In the data rows, the value 128 means zero.
Here is a table of points, one per row:
[153. 146. 159. 103.  67.  66.  97. 175. 116.  85.  95. 174. 120. 108.  92. 196.  68. 135. 145. 117. 116. 157.  98. 121. 152. 111. 104. 109. 159. 128. 130. 134.]
[196. 143. 106. 139. 168. 205. 136. 142.  68. 140. 138. 102. 151. 164. 111. 123. 107. 136. 132. 122.  77. 102. 110. 114. 134.  86. 105. 105. 159. 125. 114. 202.]
[147.  99. 128. 154. 181. 166. 147. 139. 117. 157. 107.  95. 128. 105. 128. 190. 118.  77. 101. 109. 145. 115. 147. 118. 141. 124. 169. 102. 111. 125. 225. 112.]
[157. 145. 137. 131. 120.  81. 128. 116. 133. 208.  73. 138. 170.  96. 163. 100. 119. 154.  76.  95.  87. 127.  92. 154. 132. 123. 142. 154. 145. 168. 106. 180.]
[ 53. 130. 129.  92. 150. 101. 144. 117.  77. 103.  98. 119.  61. 116. 110.  74. 127. 103. 141. 164.  99.  97. 122. 146. 114. 113. 183. 125. 157. 123.  90. 112.]
[ 80. 101. 147. 154.  96. 169.  88.  86. 148. 138. 126. 118. 124. 124. 150.  93. 112. 128. 127.  95. 128. 118. 119. 116.  90. 137.  93. 162. 170. 165. 141. 113.]
[126. 186. 150. 104. 140. 115. 127.  90. 161. 135.  73. 159. 158. 151. 125. 199. 110. 140.  94. 152. 126.  97. 143. 185.  68. 131. 118. 145.  84. 156. 127.  73.]
[166.  64.  98. 150.  91.  87. 169. 146. 123. 135.  80. 143.  91.  87. 103.  99.  95.  74. 137. 128. 176.  88. 109. 127. 133. 131. 115. 128. 137. 122. 173. 124.]
[166. 101.  92. 111. 127. 170. 175. 162. 117. 114.  95. 186.  99. 140. 141. 142. 189. 143. 155. 122. 114.  54. 152. 104.  94. 165. 143. 168. 126. 142.  84. 112.]
[121. 109. 133.  52. 141. 170. 103. 137. 132.  92. 140. 138. 108.  98. 103. 105. 113.  68.  96. 118.  98. 140. 101. 118. 152. 161.  85. 128.  79. 122.  51. 127.]
[110.  40. 128. 174. 106. 108. 117. 116.  94. 107. 102. 101. 142. 129. 205. 174. 156. 148. 147. 114. 130. 119. 125. 111. 119.  93.  91.  59. 127. 154.  79. 122.]
[116. 118. 138.  75.  82. 146. 120. 141. 107.  62.  99.  71. 118. 146.  84. 131. 151. 186.  98.  97. 170. 153. 166. 141. 106. 103. 128. 126. 106. 176. 111. 158.]
[110. 112. 141. 133. 197.  94. 157. 179. 135. 115. 118.  91. 123.  75. 127. 125. 138. 103. 147. 155.  74. 153. 146. 138.  97.  28.  99. 150.  80. 139. 119. 100.]
[129. 155. 144.  70. 165.  92. 136. 127.  76. 142. 134. 137. 116. 123. 160. 113. 136. 107.  95.  64. 200. 142. 151.  98. 117. 127. 184. 146. 191. 117. 120. 141.]
[161. 121. 174. 147.  69. 160. 126.  90.  72.  91. 129.  92. 144. 111. 160. 117.  79. 145. 105. 202. 120. 143. 173. 144. 145. 122. 195. 128. 147.  86. 120.  93.]
[133.  92. 159.  59. 131. 114. 117. 110. 202. 150. 167.  88. 142. 165. 126. 159. 127.  82. 117. 133. 136. 101. 170. 156. 147.  98. 120. 131. 158. 124. 136. 176.]
[122. 118.  75. 131. 160. 143. 149. 150. 168.  98. 127. 119. 132. 164. 167. 120.  62. 154. 153. 134. 130. 156. 142. 176. 129. 184. 112. 182. 181. 149. 157. 149.]
[ 91. 141. 136. 147. 174. 113. 157.  42.  97.  90. 158. 159. 136. 145. 119. 195.  91. 156. 176.  93. 108.  75. 112. 130. 120. 108. 152. 142. 127. 102. 123. 161.]
[150. 163. 130. 111. 108. 148. 169. 175. 154. 144. 161. 120.  84. 184. 183. 147.  86. 108. 136. 161. 149. 113.  60. 131. 129. 108. 137.  81. 139. 133.  87. 101.]
[116. 117. 120. 145. 112. 171. 116. 112.  99. 148.  99. 192. 116. 126. 118. 168. 192. 104. 113. 168. 172. 162. 130. 148. 116. 140.  98. 133. 149. 118. 152. 147.]
[129. 141. 131.  93. 157. 128. 136. 112. 118. 213. 143. 147. 131. 133. 156. 117. 164. 149. 180. 116. 192. 175. 134. 137. 134. 102.  88.  74. 135. 128. 111.  92.]
[143. 139. 111. 103. 116. 150.  67. 115. 122.  76. 152. 131. 160. 115. 117. 150. 134.  82. 163.  94. 127. 139.  89. 100.  97. 146. 118. 120. 142.  92. 150.  93.]
[138. 109. 164. 144. 127.  66. 154. 159. 170.  95. 206. 149. 119. 134. 166. 127. 174. 130. 112. 114. 122. 138. 155. 134. 111. 182. 163. 110.  99.  76. 150. 161.]
[ 82. 134. 119. 126. 116. 115. 186. 121. 144. 109.  89.  65. 185. 118. 129. 112. 157. 122.  98. 161. 139. 125.  51. 140.  88. 175.  81. 117. 163.  53. 130. 144.]
[153. 152. 167. 155. 150. 153. 105. 129. 182. 102. 165. 148. 137.  86. 138.  78. 102. 140. 113. 123. 187.  77. 104.  95. 121.  83. 118. 160. 145. 150. 134.  64.]
[142.  98. 169. 148. 141. 136.  90. 141. 168. 128.  73. 195. 186. 161. 125.  94. 147.  83. 137. 151.  98. 118. 153. 114. 123. 108. 171. 107. 131. 120.  96. 175.]
[163. 188. 173. 138.  90. 152. 132.  72. 157. 118.  91. 119.  38. 110. 165.  93. 158. 141. 179. 105.  86. 139. 116. 159. 142. 115. 109. 130.  92.  75. 167. 159.]
[133. 124.  47.  67.  56. 116. 152. 111. 128. 168. 143. 135. 158. 125. 159. 127.  98. 156.  99. 115.  82. 111. 148.  79. 129. 106. 135. 141.  66.  89. 131.  90.]
[127.  74. 109. 128. 185. 119.  52. 137. 143. 151.  87. 103. 124. 159. 132. 137. 134. 164. 154. 113. 120. 149. 112. 160. 208. 149. 148. 176. 142.  59. 109.  57.]
[126. 148. 173. 128. 141. 134.  84. 154.  79. 166. 165.  99. 174.  68. 133. 123. 139. 141. 144. 144. 116.  62. 152. 133. 117. 208. 100. 114. 111. 127. 131. 126.]
[178. 144. 123. 119. 160.  79. 146.  99. 166. 121. 107. 100. 131. 101.  90. 119. 120. 171. 200. 181. 136. 142. 180.  34. 142. 182. 110. 112. 146. 168. 109. 141.]
[ 82. 187. 116. 121. 127. 141.  98. 165. 142. 132. 108. 119. 138. 144. 128. 144. 171. 163. 120. 213. 159. 119.  88.  62. 175.  93. 166. 151. 103. 117. 175. 164.]
[123. 162. 120. 175. 143. 105. 101. 204. 100. 131. 156. 152. 138. 128. 111. 114. 116. 156. 125. 104. 113. 172. 106. 143.  61. 131. 146. 119. 134. 117. 129. 128.]
[169. 148.  60. 164. 130. 112. 133.  98. 154. 102. 165. 114. 113.  60.  77. 152. 196. 140.  64. 111. 125. 109. 116. 172. 178. 101. 125. 130. 164. 127.  93. 123.]
[176. 104. 120. 127. 141.  98.  66. 122. 113. 121. 187. 114.  74. 166. 167. 132. 164. 134. 104. 177. 114. 131.  89. 136.  93. 146. 144. 159. 117. 200. 167. 139.]
[ 93. 154. 168. 201. 100. 125. 172. 112. 135. 164. 144. 113.  98. 168.  98. 168. 144.  82.  88. 120.  79. 170. 139.  52. 158. 162. 122. 166. 157. 150.  85.  94.]
[140.  94. 134. 135. 104. 155. 163. 122. 130. 171. 196. 180. 151. 119.  76. 127. 131. 149. 160. 193. 140. 175. 158. 183. 117. 100. 119. 153. 166. 111. 122. 131.]
[125. 130. 109.  88. 165. 159. 154.  82. 125. 116. 119. 154. 134.  75. 163. 133. 107. 121. 111. 137.  90. 222. 119. 116. 133. 157. 145.  99. 114. 172. 163. 133.]
[167. 138. 129. 171. 151. 124. 161. 122. 101.  75. 120. 137. 183. 183. 157.  83. 131. 114. 122. 100. 172. 164. 148. 116. 150. 109.  93. 178.  55. 114. 110. 136.]
[132. 128. 187. 110. 142. 127. 170. 148. 113. 111. 118. 146. 134. 192.  74.  89. 149. 178.  95. 103.  95. 109. 124. 153. 185. 150. 110.  64. 134. 159. 187.  69.]
[ 53.  72. 136. 130. 117. 137. 146. 122. 137. 122. 161. 180. 139. 103. 118. 110. 105. 178. 133. 115. 130. 111.  87. 111. 190. 119. 141. 120.  91. 161. 143. 160.]
[101. 119. 140. 115.  98. 172. 137. 188. 164. 156. 132.  86. 130. 115. 113. 144. 145. 146. 165.  60. 108. 141. 155. 109.  90. 111. 146. 163. 154. 119. 161. 125.]
[114. 137.  69. 123.  91.  68.  96.  85.  93. 135. 150. 108. 155. 175.  85.  74. 142.  65. 162. 123. 103. 116. 133. 127. 111. 103. 111. 119. 125. 142. 177.  97.]
[103. 116. 114. 146. 155. 111.  77. 124. 112. 162. 130. 135.  46. 137. 107. 118.  62. 151.  59. 132. 150. 110. 176.  95.  98. 130.  53. 110. 106.  64. 124. 158.]
[127. 139. 150. 145. 100. 125. 140. 144.  93. 175. 137.  90. 126. 122.  99. 148. 114.  93. 179. 124. 187. 131.  96. 177. 160. 166. 148. 178.  57. 161. 105. 153.]
[ 69. 209.  70. 162. 109. 135. 112. 169. 143. 103. 132. 146. 133. 120. 183. 129. 127.  86. 140. 130. 136. 106. 208. 169. 189. 139. 119.  95. 148. 156. 121. 139.]
[126. 127.  80. 174. 121. 154. 108. 104. 191. 139. 121. 106. 120. 140.  76. 104. 110. 130. 120. 115. 156. 141. 113. 135.  81. 148. 214.  47.  86. 132.  92. 125.]
There is one direction along which these points spread out most. Take the direction at right angles to it along which they spread out most. Then take the direction at right angles to both along which they spread out most. Go by this last direction. Where along it does each point below lie, from 0 to 99? The average is 50, and the first point in the table lies past the average. One standard deviation of the points above along it is 16.
[169. 148.  60. 164. 130. 112. 133.  98. 154. 102. 165. 114. 113.  60.  77. 152. 196. 140.  64. 111. 125. 109. 116. 172. 178. 101. 125. 130. 164. 127.  93. 123.] --> 72
[127. 139. 150. 145. 100. 125. 140. 144.  93. 175. 137.  90. 126. 122.  99. 148. 114.  93. 179. 124. 187. 131.  96. 177. 160. 166. 148. 178.  57. 161. 105. 153.] --> 62
[110.  40. 128. 174. 106. 108. 117. 116.  94. 107. 102. 101. 142. 129. 205. 174. 156. 148. 147. 114. 130. 119. 125. 111. 119.  93.  91.  59. 127. 154.  79. 122.] --> 22
[140.  94. 134. 135. 104. 155. 163. 122. 130. 171. 196. 180. 151. 119.  76. 127. 131. 149. 160. 193. 140. 175. 158. 183. 117. 100. 119. 153. 166. 111. 122. 131.] --> 43
[ 80. 101. 147. 154.  96. 169.  88.  86. 148. 138. 126. 118. 124. 124. 150.  93. 112. 128. 127.  95. 128. 118. 119. 116.  90. 137.  93. 162. 170. 165. 141. 113.] --> 41
[163. 188. 173. 138.  90. 152. 132.  72. 157. 118.  91. 119.  38. 110. 165.  93. 158. 141. 179. 105.  86. 139. 116. 159. 142. 115. 109. 130.  92.  75. 167. 159.] --> 73
[129. 141. 131.  93. 157. 128. 136. 112. 118. 213. 143. 147. 131. 133. 156. 117. 164. 149. 180. 116. 192. 175. 134. 137. 134. 102.  88.  74. 135. 128. 111.  92.] --> 23
[138. 109. 164. 144. 127.  66. 154. 159. 170.  95. 206. 149. 119. 134. 166. 127. 174. 130. 112. 114. 122. 138. 155. 134. 111. 182. 163. 110.  99.  76. 150. 161.] --> 57
[122. 118.  75. 131. 160. 143. 149. 150. 168.  98. 127. 119. 132. 164. 167. 120.  62. 154. 153. 134. 130. 156. 142. 176. 129. 184. 112. 182. 181. 149. 157. 149.] --> 45
[ 91. 141. 136. 147. 174. 113. 157.  42.  97.  90. 158. 159. 136. 145. 119. 195.  91. 156. 176.  93. 108.  75. 112. 130. 120. 108. 152. 142. 127. 102. 123. 161.] --> 47
[133.  92. 159.  59. 131. 114. 117. 110. 202. 150. 167.  88. 142. 165. 126. 159. 127.  82. 117. 133. 136. 101. 170. 156. 147.  98. 120. 131. 158. 124. 136. 176.] --> 39
[167. 138. 129. 171. 151. 124. 161. 122. 101.  75. 120. 137. 183. 183. 157.  83. 131. 114. 122. 100. 172. 164. 148. 116. 150. 109.  93. 178.  55. 114. 110. 136.] --> 27
